In the data rows, zero lies at 4.5, halfway between 4 and 5.
Here are some numbered points:
array([7, 7, 6, 7, 7, 7, 6, 7, 7, 7, 6, 7, 7, 7, 6, 7, 7, 7, 7, 7, 6, 7, 7, 5, 7, 8, 7, 7, 6, 7, 7, 7, 7, 6]) 0
array([5, 5, 5, 6, 6, 7, 5, 5, 4, 5, 5, 4, 7, 7, 4, 4, 6, 5, 5, 5, 4, 5, 5, 4, 5, 6, 5, 5, 4, 5, 6, 4, 7, 4]) 1
array([5, 5, 5, 6, 6, 7, 5, 4, 5, 5, 5, 4, 7, 7, 4, 5, 6, 5, 5, 6, 4, 5, 5, 4, 5, 6, 5, 4, 4, 5, 6, 5, 7, 5]) 2
array([5, 5, 4, 5, 6, 7, 5, 4, 5, 5, 4, 4, 7, 7, 4, 5, 6, 5, 5, 5, 5, 5, 5, 5, 5, 5, 6, 4, 4, 5, 5, 5, 6, 4]) 3
array([7, 7, 6, 7, 7, 7, 5, 6, 6, 7, 6, 7, 7, 7, 6, 7, 7, 7, 7, 7, 5, 7, 7, 6, 7, 7, 7, 6, 5, 7, 7, 7, 7, 6]) 4
array([4, 5, 4, 5, 5, 5, 5, 4, 4, 5, 4, 5, 6, 6, 5, 5, 5, 4, 5, 6, 4, 5, 4, 5, 5, 5, 5, 5, 4, 5, 5, 4, 6, 5]) 5
array([6, 7, 5, 7, 7, 7, 5, 5, 6, 7, 5, 6, 7, 7, 5, 6, 7, 7, 7, 7, 5, 7, 7, 5, 7, 7, 8, 5, 5, 7, 7, 7, 7, 6]) 6
array([7, 7, 7, 7, 7, 7, 6, 7, 7, 7, 7, 7, 7, 7, 6, 7, 7, 7, 7, 7, 6, 7, 7, 6, 7, 7, 7, 6, 6, 7, 8, 7, 7, 7]) 7
array([7, 7, 6, 8, 7, 7, 6, 7, 7, 7, 6, 7, 7, 7, 6, 7, 7, 8, 7, 8, 5, 7, 7, 6, 7, 8, 7, 7, 5, 7, 7, 7, 7, 7]) 8
array([6, 7, 6, 7, 7, 8, 5, 5, 6, 7, 5, 6, 7, 7, 5, 6, 7, 6, 6, 7, 5, 7, 7, 5, 6, 7, 8, 5, 5, 6, 7, 6, 7, 5]) 9
array([5, 5, 5, 5, 5, 5, 5, 4, 4, 5, 5, 5, 6, 5, 5, 5, 5, 5, 5, 4, 5, 5, 4, 5, 4, 5, 5, 4, 5, 5, 5, 4, 6, 5]) 10
array([5, 5, 4, 7, 7, 7, 4, 5, 5, 7, 5, 5, 7, 7, 5, 5, 7, 7, 6, 6, 5, 7, 6, 4, 5, 7, 7, 5, 4, 5, 7, 6, 7, 5]) 11
New points follow, each followed by the numbers of its five nearest points above by angle, nearest first.
array([5, 6, 5, 7, 7, 7, 4, 5, 5, 7, 5, 5, 7, 8, 5, 5, 7, 5, 5, 7, 5, 6, 6, 5, 6, 6, 7, 4, 5, 5, 7, 5, 7, 4]) 9 11 6 2 4
array([6, 7, 6, 7, 7, 7, 5, 6, 6, 7, 6, 6, 8, 7, 6, 6, 7, 7, 7, 7, 5, 7, 7, 7, 7, 7, 7, 6, 5, 7, 7, 7, 8, 6]) 4 8 6 7 0
array([5, 5, 5, 7, 7, 6, 5, 5, 5, 6, 5, 5, 7, 7, 4, 5, 6, 5, 5, 6, 5, 6, 5, 4, 5, 6, 6, 5, 4, 4, 6, 5, 7, 5]) 11 2 9 1 6
array([6, 6, 5, 7, 7, 7, 5, 5, 6, 7, 5, 6, 7, 7, 5, 6, 7, 7, 7, 7, 5, 7, 7, 5, 7, 7, 7, 5, 5, 6, 7, 6, 7, 6]) 6 9 4 8 0
array([5, 7, 5, 7, 7, 8, 5, 5, 5, 7, 5, 6, 7, 7, 5, 6, 7, 7, 6, 7, 4, 8, 7, 5, 6, 7, 7, 5, 5, 6, 7, 6, 7, 5]) 9 6 11 4 8
array([4, 5, 4, 6, 6, 5, 5, 4, 4, 5, 5, 5, 7, 7, 4, 5, 6, 5, 5, 5, 4, 5, 5, 4, 5, 5, 5, 4, 5, 4, 5, 5, 6, 4]) 2 1 3 11 5
array([5, 5, 4, 6, 6, 6, 5, 4, 5, 7, 5, 5, 7, 7, 4, 5, 6, 5, 5, 6, 4, 5, 5, 4, 6, 6, 6, 4, 5, 5, 6, 5, 7, 5]) 2 11 9 6 1
array([4, 5, 5, 6, 5, 6, 5, 4, 5, 4, 4, 5, 6, 6, 5, 5, 5, 5, 4, 5, 4, 5, 5, 4, 5, 5, 5, 4, 4, 4, 5, 4, 5, 4]) 2 1 3 9 11
array([5, 5, 5, 6, 6, 5, 4, 5, 4, 5, 5, 5, 6, 6, 4, 5, 5, 4, 5, 5, 5, 5, 5, 5, 5, 5, 5, 5, 4, 5, 5, 4, 6, 5]) 1 2 9 11 4
array([5, 5, 5, 7, 7, 7, 5, 5, 5, 7, 5, 5, 7, 7, 5, 5, 7, 6, 5, 6, 4, 7, 6, 5, 6, 7, 7, 5, 4, 5, 7, 6, 7, 5]) 11 9 6 4 8
array([5, 4, 4, 5, 6, 6, 4, 5, 4, 5, 5, 4, 6, 6, 4, 4, 5, 5, 5, 5, 5, 5, 5, 4, 5, 5, 5, 4, 5, 5, 6, 4, 6, 4]) 1 2 3 11 9
array([5, 4, 4, 5, 6, 6, 4, 4, 4, 5, 4, 5, 6, 6, 4, 5, 5, 5, 5, 5, 5, 5, 5, 4, 5, 5, 5, 4, 5, 5, 6, 5, 6, 4]) 3 2 11 1 9
array([5, 6, 5, 7, 7, 7, 5, 5, 5, 6, 5, 5, 7, 7, 5, 5, 7, 5, 6, 7, 5, 6, 6, 5, 6, 7, 7, 5, 4, 6, 7, 6, 7, 4]) 9 6 11 4 0
array([5, 4, 5, 6, 6, 7, 5, 5, 5, 6, 5, 5, 7, 6, 5, 5, 6, 6, 5, 5, 4, 5, 5, 5, 5, 7, 5, 4, 5, 5, 6, 5, 6, 4]) 11 2 1 9 6
array([7, 7, 6, 7, 7, 7, 5, 6, 6, 7, 7, 6, 7, 7, 6, 7, 7, 7, 7, 7, 5, 7, 7, 6, 7, 7, 7, 6, 5, 7, 7, 7, 7, 6]) 4 7 8 0 6
array([4, 5, 5, 5, 5, 5, 5, 5, 4, 5, 5, 5, 5, 6, 5, 5, 5, 5, 4, 5, 5, 4, 5, 4, 5, 5, 5, 4, 4, 5, 5, 4, 5, 4]) 1 2 9 11 3
array([5, 6, 5, 7, 7, 7, 4, 5, 5, 7, 5, 5, 7, 8, 5, 5, 7, 5, 5, 6, 5, 7, 6, 5, 7, 7, 7, 5, 5, 5, 7, 6, 7, 5]) 9 11 6 4 0
array([4, 5, 5, 5, 5, 5, 4, 4, 5, 5, 4, 5, 6, 6, 5, 4, 5, 5, 4, 5, 5, 5, 5, 5, 5, 5, 5, 4, 5, 5, 5, 5, 6, 4]) 3 9 2 11 6
array([7, 7, 7, 7, 7, 7, 5, 7, 7, 7, 7, 7, 7, 8, 7, 7, 7, 7, 7, 7, 6, 7, 7, 6, 7, 7, 7, 7, 6, 7, 7, 7, 7, 7]) 7 0 4 8 6
